The rows of Z fall into 4 groups, and each row is roughly a mix of its group's hidden directions.
Z, 120 rows:
[[ 10   9  -7  17  -2 -28  -5 -14   7 -18]
 [ -8   3 -28  11  -3   6  -7  17  23   0]
 [  3 -21  12  11   1 -18  25   0  -1  14]
 [ -8 -16  -6  -2  -3  14 -25 -26  -1   5]
 [  8 -13   3  15  -5  26 -22   7   7  13]
 [ 11  19   6   0  16   0 -17  18  10  21]
 [-11  -4   1 -31   0   0  -8  19  13 -15]
 [-16  11   7 -34 -12   8  -1 -10   5   1]
 [-13 -19 -11   0 -12 -12  -7  24  19  -2]
 [ -7 -30   2  -2 -21  -4   3 -14   1 -17]
 [ -4 -24  -1  -1   9 -11   7 -25 -15  15]
 [  2  18  10  14  12  22  -6   1  14 -19]
 [ -8   4 -28  14 -13  22  -8  -4   7   2]
 [ 21 -16  -1  21  20   7  -8  -9 -11  -6]
 [ 12 -11 -30  19   1  12  -1   6   1  13]
 [ 14 -15  12 -12  13  10  -1 -30   2   5]
 [  2  21   3  -4  -2  -1  21  21   5 -22]
 [ -4  -2  19  -2   4   8  -7   7 -36   5]
 [ -2 -17   5  -1   1  26 -13  22  -5  15]
 [ 11 -11   2  18   5  -1  29   7 -11  18]
 [ -3  13  22 -16  -9   0   8 -27  -5  -8]
 [ -1 -13   0  -4  -9  23  -4   7 -17  27]
 [ -9 -17  15 -25  21   6  -5  -1 -10  -4]
 [-26  13  19  -2   8  -8 -12   4   6  19]
 [  9  -7   2  17 -10 -19   6  16  -1  27]
 [  8  -9  -6   8 -11  -8  35   8  -1  14]
 [ 12 -14   6 -29  15   7  10   4 -16   7]
 [ 12   2 -13   5   2 -10   9 -27 -25   6]
 [-14  -4  18 -21   0 -14 -23  -7   4 -11]
 [  9  -7 -11 -18 -26   6  18  -7  -9 -13]
 [ -9  15  25   1  21  -2 -14 -15   9   5]
 [-15   4  -2 -29 -22  10   0 -11  10   0]
 [ -5   2  10   4 -17  23   7  22  -3 -20]
 [-26 -12  15  -3 -11 -20  -5  -1   6 -16]
 [ -2   1  19 -17  20  24   4 -13  -9  -1]
 [  6   1  17 -18  16   8 -10   9 -27   1]
 [-11  10 -11 -19 -28  16   8  -3  -9  -4]
 [ -8 -10 -13   7 -30   2   9 -14   3 -18]
 [ -1 -11   2  10   1   3 -25  17 -17  22]
 [-17   9  21  -7  -3  -5  12  18 -18  15]
 [-13 -13 -13  -7 -11   3  -1  30   5  17]
 [-17   1  18  -2   9 -14  -9  -2  12  28]
 [ 34   8 -22   6  -8   2  -7  -7   6   0]
 [-10  18 -16   0 -20  19   5   6 -20  -4]
 [  1  25  15  11 -14 -13  -4  12 -13  16]
 [  3   2   5   5   7  16 -29   6   0  26]
 [ 17  12  14   4  -1  -7   3  17  25  17]
 [ -5  19 -19  10 -28  -1   4   5  12  -6]
 [ -3   8  29 -15  -5 -12   9 -17  -5 -14]
 [  3 -19 -15   0   6  10  33   0   5   8]
 [-23   0   2  -4  -3   1 -30   0 -20   8]
 [  8   1  27  -8   6  25   4  -2  18   6]
 [  0 -30  -6   9  15   1   0 -17  13 -14]
 [-11   4   7   8  31  23  -6  -2  -5  10]
 [ -7   2 -25  -5  -5 -17 -16  -7   1 -23]
 [  3   7 -18   0 -13 -25  24   4  11  -2]
 [ -7  -2 -30  16 -11  16  -7   6   8  14]
 [  9  -4  25  13   6  15  -9  23  -5  -9]
 [-19  15 -20  -6 -16   1   1 -17  -9  16]
 [-15  -9   5  -6 -19   1  -9  24 -14  18]
 [-15  15 -21  -7  -9 -17   3 -23   6   1]
 [-25   9  -2 -14 -14   5  -9  17   6 -18]
 [ -2 -18 -16  29 -12  -9  -1   8  11   7]
 [  7  10   0   8  10  10 -19   0   2  34]
 [  0  12 -13  23 -22   1   8  18  -8  11]
 [-17   5  -5  -9  -4 -11   8  29  17  -8]
 [  3  -4   8   6  14   8 -19  10 -13  30]
 [  4  -4   9  -5   9 -26  20  22  -5 -10]
 [  7  20 -11  10   5  -4  20 -13   1  25]
 [ -1 -12  16  -9  24  10 -12   2 -22  -8]
 [  1  14 -17  23 -22  -3  -7  -1  12 -13]
 [  7 -19  -3   3  -4  24  -6  17  17  16]
 [  8   7   9  13  -9  -9 -27   2 -16 -20]
 [-17   1  -8 -23 -22  11  -4  -1  14 -14]
 [  4   5  28   7   7  28 -10   7  -2  -6]
 [ 15 -17 -10   7 -23  -5  16  -7  -2 -19]
 [ -1  15 -28  15 -14 -17  11  -2  -6   4]
 [-21  -2  14 -19  -2 -16  -3  15   5  20]
 [ -6   4 -26   2 -11 -11   9 -27   3 -11]
 [ -4   4 -24  -9  -7  23  -8  13   4 -20]
 [ 20  -8  15   0  22 -17   9   4 -14  13]
 [ -5 -16  -7   2  13 -11   6 -19 -24  17]
 [ -4 -20 -12  -3  -8 -10  -4  28  13 -12]
 [ -5 -11  13  27 -10 -19  17   7  -9   3]
 [ -5   8  16   0  23   4  -3  17   4 -26]
 [ 33  -1   0  14  -3 -16  -3 -11   5  14]
 [ -6   6 -33  10 -11 -14 -10 -12  -8   2]
 [  4 -16  -6   6 -19 -29   9  -7  13   2]
 [ -4 -16  22 -11  -6  17  -5  23  -3  13]
 [ -7 -22 -15  11 -23 -19  -6  -1 -10  -4]
 [-26  -8  -3  27  -5   2  15   4   4 -11]
 [ 17   7  -3   0   9   9  22   7  -8  28]
 [ 18   0  -4  20  -7 -13 -23 -15   9 -12]
 [-20  22  22 -19  -7   0   1  -4 -10   0]
 [-10 -27   0  -7  22  15  17  -1  -5  -4]
 [ -3  19  12  -2  17  27   6 -13  -9  -9]
 [  2 -22 -19 -12  -5   6  12  13   7  22]
 [ -3 -21  17  -5 -16   0  13  10   2 -25]
 [ 10 -29   9   4   4 -13  -5  -5 -13 -21]
 [ -6 -19  17  -6 -11  10  -4  19  -3 -24]
 [  3  24  -5  21  -1   0  12  18   5 -19]
 [  5  20   4   5   8  -9   1 -32   0 -18]
 [ -5 -16  -4   9  13 -14 -12  24  17  13]
 [  1  28  15 -11  -4  -2 -19   9 -15   8]
 [-10 -23  -3 -13 -12 -18 -12  17   2  14]
 [ -5   7   9  14   8  21 -30  -9   7  -8]
 [  5 -10  19  16  -5   2 -27  11 -16   1]
 [ -1  17 -14  13 -22  -4  20   7  11  14]
 [  6  -2  13  -2   0  17   9 -26  19  17]
 [-16  16   0  34 -11   4  -3  -9  -6   1]
 [-11 -12  -2   7  -2 -19   0  33  -2  10]
 [ 24  -2   8   9   3 -13  19   5  18 -16]
 [ 13   2  25  11   2  28 -10 -10  -2   1]
 [ 13 -20 -19  -5 -19   0   9   4   6 -21]
 [  1   1  -6 -18  21  -9 -20 -22  10  -4]
 [  0  10 -20  -4 -29  -9   4  -1  19  -9]
 [ -8  -4  11 -15  24 -10 -13  20  11   9]
 [  5  23  -9  18   0  -6   5  -9  21 -19]
 [ -6 -14   3 -10   7  17  -6 -35   1   1]
 [  5 -16  27   0  12   4 -26  -3  -6  -5]]
Here is one row from each group, named. Which group is each of the other rows in?
[ 10   9 -21  31  -9  11   7   3  -1  -5] -> S
[ -4  -3 -27  -8 -19  22  -4  -5  13  -4] -> U
[ -1   0  -2  10   2  18 -27   5 -10  25] -> A
[ 13  -7  18   8   7  -5   4  28   8 -17] -> M

[  4  13 -21   8   2   5  29  18   3  -3] -> M
[ -7 -16   0  11  12   2  28  -4  11  19] -> S
[ -2  -7  -2   8  25  -8 -15  23  10  15] -> U
[  7  15 -14  15 -14  11  23  12 -12   9] -> M
[12 -8 10 10 13 35 -9  6 -4  4] -> M
[ -3 -23   4   8  -6  -4  18  12 -23 -17] -> S
[  8   6   3  11   9 -26  -5 -13 -19 -18] -> M
[ -7   7 -11  -9   4  -8  22  -7  -9 -30] -> A
[ 10  -9  -2  14 -14  20   2  26   0  16] -> M
[ -3 -12 -20   4   4 -27 -10 -14 -13  12] -> A
[  7  16 -16  14  -7 -24  19   2   1 -12] -> M
[-22  17  18  -8 -16  -1   0 -21   1   7] -> U
